One vector is turned by the same rotation once a step. Each row is the vector after some number of steps, and that number follows the row.
The counts run from 0 to 853.
[  8   0 -16 -13 -18  37  22 -20  -8   2  50  -2  48   0  19   4  -8  -6
 -17   0   9 -33  13   0  53  42 -19 -31 -30 -24   3 -40 -46   2   2  38
  26 -36 -31  -6  32 -28  38  47   9  47  35   1  45 -30   4 -26 -20  28
  -3] => 669
[ 21 -16 -22 -53   7  20  33  15 -29 -25  12  14  -2 -53  16   9  13 -31
 -17 -12  34 -65  43 -25  12  -3  -5   6  18 -22  -7 -50 -84  30   0  27
  14  -9  -7   8  11 -25  13  64   4  31 -17  -7   0  -8 -11   4  -2  18
  19] => 148
[-14  22 -19 -20  -7  27 -21  -1  20 -31   6  11  58 -45  20  31 -26 -16
 -32  37  14 -13 -13 -41   2 -11  27  19  21 -22  -1 -17 -55  16 -10  26
 -10 -34 -21   9  23 -67   3  63 -44  18  -7 -10  -1  26 -21 -19 -11  42
 -20] => 334
[ 12   7 -29   8 -35  18 -32  37  47 -18 -13 -28  27 -42  40   8 -27 -20
  19  20  32 -15  22 -37 -16  30  26  -6  -5 -31 -11 -39 -32  21 -39  18
  -9 -41  -7  49  58 -28  14  21  12   4 -12  33 -15  13 -42  15 -22  38
   0] => 768
[-10   2 -34 -46  -9  12  17  27 -27  -7  17  24 -17 -46  15  26   2 -29
  23  10  39 -48  34  -9   1  29 -18  10  12 -25 -30 -39 -70  31   1  29
  25 -19 -13  29  32 -39  31  48  29  21 -12  15   4 -23 -10  10   0  12
   6] => 149
[  5 -17 -45 -43 -31 -41  22 -28  -3 -11   2 -30  56  -6   9 -39  24  47
  11 -16  16 -19   4  -3  20  11  28 -18   2   3  -9  -6   6  47 -38 -20
 -23  18 -11  46 -23 -29  43  11  32  38  72 -21 -10  -2  17 -12  14 -30
   6] => 29
[ 46   8 -48  -8 -16 -26  47  38  19  30   4 -11   2  -5  22   7  -3  -1
 -20  15  14  18  45   1  50  34  15 -49  27 -26 -28  -3   8  42 -15 -26
 -25  10 -19  -8  20  18 -26  40  41   7 -26 -26  14  21  -6  10 -14  52
 -53] => 442
[ 19  18 -30  19  -9 -29   3 -15  24   6 -16 -40  32 -14  40  -2  -5   8
  50  15  51  31   5  20  35  37   8 -22   5 -20  -1  28  10  43 -20 -16
 -10 -12  -9  40  20  31  48  21  32  -6 -19 -13  -3  22 -34  13  -8  61
 -51] => 353
[  7   1 -27 -42 -32   1  45  -7 -11  -5 -11   8  10 -67 -10  -1  19  10
   2 -12  33 -63  40   3 -16  14 -14  18  16 -32 -11 -18 -51  36   1   4
   1  26  -3  36   7 -43 -32  44  14   4 -26   7  -8  -8 -35 -12  -9  17
 -23] => 495
[ 32  12 -17 -19 -41   0  -7 -32  23 -15 -19 -65  46 -15  33 -18  -4  30
   8 -14  39   9  15 -49  12  32  17 -31   7 -19  22  26  24  55  -5  17
 -58 -76  -9  35  13 -18  -3  16  17  17 -10 -11  -8   6  -9 -12  -6   9
 -37] => 259
[-32 -10 -26  16  21 -28  -4  19 -34  19  40  13  32  27  53   2  -8  12
   3  32  -7  24 -33 -17  51   5  14 -15  -7 -14  12  12   8  47  -6  22
  20   4   5  -6  -2 -36  64  39  -1  25  48 -24 -28  -5 -31   3  34  13
 -44] => 711
[ 25   8 -55 -29  -4 -61   8   0  -1  -4 -16 -18  10 -16   3 -11  40  19
 -30 -30 -17 -25  31 -10 -13  29  40 -16  -1 -15  -3 -33   5  46  -4 -12
 -33  28   4  32 -16 -43   4   3  75  31  38  -2 -12  17  15  -2  33 -33
  -3] => 31
[ 22  33 -38 -37 -17   1   7 -49  57 -22 -20 -53  63 -28  -8  23 -29  12
 -23  12  14 -31  -7 -12  -2  11  18  -6   6 -15 -18 -24  -1   3 -45  -3
 -26 -23 -40  25  16 -50 -19  44 -13   1  -9 -11  28  17  -9 -37 -22  18
 -50] => 78
[ 25 -16 -12  27 -55 -37  -8  -8  -5  21  14 -31  32  18  30 -45  28  30
  13   9   5  -6  16  21  -1  34  14 -13 -56   0 -21  -1  12  46 -14 -13
   7  25 -19  62  -4 -45  26   9  17   4  42  39  -2   9 -15  -3  16 -42
  -6] => 636
[-14 -35 -48  -2  47 -35   8 -19 -16 -13   6 -20  39  -5  28 -11  21  23
 -17 -29   2   6 -34  -9  33 -15  39  -7   0 -26   4 -33 -17  36 -15 -16
  14  45  17  13 -32 -11  67  25  27  16  48 -39 -16   9 -16   7  19   9
  -9] => 370
[ 25 -26 -35 -39   6  -5  31  17 -22  26  13  -1   8 -10  47 -20  -8  15
   5  -7  30  11  41 -32  67   1  23 -51  10 -26 -13 -16   6  77 -22   4
 -25 -13 -18  -4  27  10  27  29  12  51  32 -39   2   4  18   6 -27   0
  16] => 531
[ 19  11 -50  -7 -34 -51 -47  -1  -3  11  -7 -33  21   9  17 -24  35  47
   3   6 -13  -3  -1   8 -23  43  32 -11 -16  26  -4 -17  14  22 -13 -12
   8  18  -5  35  -4 -34  67   3  45   8  59  18   2  -7 -12   8  38 -46
 -32] => 33
[-20   1 -17 -16  20  14  19 -31 -26  -5  26 -17  32 -26  20  37   1 -11
  27   4  28 -35 -17 -13  20  38 -28  12 -32 -31  -5 -31 -39   6  -1  33
  51 -12  -1  14   6 -34  76  51   9   9  11  17  28 -49 -14 -11  18  12
 -25] => 236
[ -8   4 -29 -12  41   6  25  -9 -15 -12  13  -1  12 -20  25  32  14 -26
  11   5  24 -40  -2   3  12  34 -33   9 -17 -52 -10 -51 -55   2   5  25
  38   5   3  10  -1 -33  63  50  40  -4 -28  11   8 -45 -22   5  20  26
 -26] => 235
[  6 -14  -8  18 -10  18  36   9  15 -15  12  12  38 -21  58 -41  -3  36
  15  34  19  38  -3 -48   2  49  48  -8   3 -61 -11  -2  20  45   6   8
   2 -45   5  15   6   0   8  29 -25  23 -25  -5   8 -15   9 -42 -29  18
 -37] => 343
[  2  -5 -40 -15 -26 -34  16  -4  -6  38  17 -24  30 -10  14  -4   2  28
 -44 -31  13 -46   5  -3  55 -19  -1 -21   3  -4 -12  -5  14  68 -38 -38
  -9  30 -15  30   7 -45 -13  11  46  29  55 -25 -15  18 -19  10   6 -10
  -8] => 25
[  3   0 -25  15  39 -38  10  29  -2   3  29  13  16  15  18   9  -5 -25
 -75  16 -14 -27 -11 -15  48  -7  20 -15  10 -35 -30 -50 -28  31 -18   1
  -7  23 -16  -1 -16 -64  15  32  19  34  28 -19  -1  42   8  14  19  14
  11] => 804
[ 19   0 -16  26 -19  11 -19  65  -2  -2  12   9   0   6  59 -29 -28  23
   1  46   0  28   0 -39  12  28  38 -20  15 -23  -8 -22  30  37  -6  13
  51 -41  -9  -7  35  -3  18  21 -36   7  -7 -18   3  -5 -37 -24 -19  10
 -50] => 433
[ 29   0 -32 -18  10 -71  13  39 -16 -28 -28 -29  25  -4  31 -25  -1  23
 -64  26 -21 -21  16 -10 -37   4  17  -6  11  -7  -3 -46  16 -18 -46   0
  -9  10  -8  -9 -26 -58  15 -20  26   7   5   3 -17  23   7  17  41 -32
 -38] => 554
[ 39   6  -5  12  24 -48  10  22 -36 -10  -9  29 -17 -19  32 -27  30   0
  -7  41  13  13  23  25 -18  48  19  17   0 -36 -43 -46 -35  15  32  27
  55 -10 -26   1 -16  -2  77  31   2  -1 -17   4  38   5  10 -18   9   2
 -13] => 566
[ 22  -7 -41 -23   3 -20 -20  -5   0  28   2   0  20  -8  22  27  13 -10
 -45  -3   9  14  19 -17  41 -10  54 -25 -31   2 -24 -39 -28  55 -10   8
 -34  20 -31  14  14 -46  50  55  17  45  42   3  15  32  25  23  -6 -24
  36] => 286
[  6  -5 -43  -3 -27 -18  -7  -8 -12  36  49  -3  22 -10  38 -22  21  -1
 -32 -34  11   0  22 -25  45  19  39 -26 -12  13  24  18 -27  70  11   3
 -30  23   2   3   2 -18  -2  47  35  39  55 -32 -11  23 -24  18  25  26
 -11] => 627
[ 44 -10 -10  -8  28  -8 -12 -38  -9 -19 -18 -46  11  27   6  11   7  17
  20 -34  28 -31 -13  18  35 -10   8 -37  15 -27  -9  -8   9  88 -14  10
  13  -8 -13  61  -9  24  31  40  -4   3  11 -51 -14  28 -44 -20  -1  -7
 -24] => 269
[-18  17 -25  36 -33  36  -2  15  38   7  11   8  13 -41  48 -27   7  15
   5  16  46  -7 -15 -20   1  41  23   6  17 -60 -32  -8 -17  51   3 -19
  11 -32   2  68  18 -28  17  16  27  15 -11  19 -10 -11 -14   7 -50  35
 -11] => 251
[ 34  10 -13 -26   5  -4 -27  21 -61   9 -17  16 -29 -39  35   0  34   5
 -65  -2   0 -18  45   9  16 -10   3   5   2 -25  15 -55 -49   4  57  53
  36 -22 -25 -17  15 -21  31  28  15  19 -18 -23  20   2  -7  -3  -1 -19
 -11] => 660
[ 19  18 -36  28 -27   6 -22   1  27 -21   5 -12  40 -25  18 -40 -26  11
   5   4 -15 -10  13 -19 -17  33  39 -10  -8 -26  25 -30 -23  17 -13  29
  45  -2 -10  15  32 -31 -28  25 -25   5  17   1  13  21 -80 -54 -17  48
 -35] => 679
[-21  -4  -8 -19 -27  62  -7 -20  -7 -12  27  -5  49 -12  49  -2  16   7
 -12  -1  11 -20   7 -46  16  30  11  -7 -14 -29  21 -15 -41   9  19  52
 -11 -70 -16   5  21 -36  47  36  16  51  18  -1  10 -37  13  -8 -17  -4
   2] => 760
[ 37   4 -17 -22  -4  35 -25  14  35 -20  -6 -28  25 -14  13  42 -30 -24
 -42  20  10 -15  -4 -49   8   5  33 -15   2 -12 -42 -54 -28  34 -37  24
  11 -41 -37  11  26 -50   0  63 -31   9 -16  -2  27  17   0 -20 -13  -9
 -10] => 425
[  6  12 -22 -61   8 -32  -7 -29 -58   4 -31 -20  -5 -56  15  20  11  15
 -26 -22  33 -50  17  -8 -17  -4 -30  33   0   2  17  -3 -23  27   8  44
  27 -39  -7   3  -3 -50  38  37  22  -5  -8 -19   6  -6 -18  -2  39 -21
 -43] => 745
[ 25 -12 -29  -3  17   4   2  35 -33  -7  10 -11 -29 -43  36   8   9 -24
 -28 -11  21 -51  29  -5   7  16 -25  15 -15 -21   3 -58 -62  -7 -21  19
  52   0   3 -19  12 -13  42  36  33  -9 -30 -11  16 -17 -44  38  29  22
 -17] => 144
[ 42  10 -35   0 -12 -18  26  13  30   5 -24 -31  27 -31  40  -1   3   0
 -24   4  32  30  39 -15  19  21  22 -22  21 -46   4  22   7  28   2  -8
 -57   0   5  10  19  10 -20  17  33  -8 -48 -22 -13  33 -34  23 -10  60
 -52] => 351
[ 13  15 -28   9 -45  35 -23  27  44 -23   9 -20  36 -21  33  10 -15 -29
 -15  -4  22 -43  19 -38  -2  28  16  -8  13 -33  -7 -22 -52  22 -22  19
 -31 -48 -11  38  31 -45 -18  36  15  13 -20   9 -19  19 -37  19 -15  39
  -9] => 767
[ 24 -22 -25 -22  44  -6  32  -4  -8  -1  -1 -10  26  -7  48   5   8  11
  17  23  31  64  -5 -24  47  31  35 -35  -5 -36 -10  -8  12  38   7   7
 -11  -8  -7  -7   8  40  70  56  -3  22 -15 -36   5 -12  22   2  -4  21
 -32] => 98
[-17   1 -32 -30 -31   1  18 -22 -13   1 -19   8  19 -66  15 -14  18  45
  59  -4  18 -25  13   6 -31  21   3  19 -13 -46   6 -22 -18  35   0  16
  37   8  -4  59  33 -29  23  13  21   7  12  22   9 -26 -37 -38 -29  -6
 -25] => 497
[ 10   6 -37 -25 -45 -15 -21  -8 -29  26 -25  -4  -8 -61  14  -5   9  38
  21  -5  32 -44  21  51  -3  14 -16  18   7 -17 -10 -37 -29  18  -5  -9
  67   9 -26  43  41 -18  35   7  30  -1  11  13  34 -14 -50 -12 -30   8
 -32] => 406
[ 50  -4 -14 -46   7 -35  54 -10 -41 -15 -15 -50   9 -30   9  -6  19   7
 -31 -23  20 -67  23   4 -17  17 -34   9   2 -21 -17 -12 -20   9 -18  -2
   5  -7  -1   5 -31 -29   7  21  19 -16 -48 -11   7  -2   2   3  51 -24
 -33] => 740
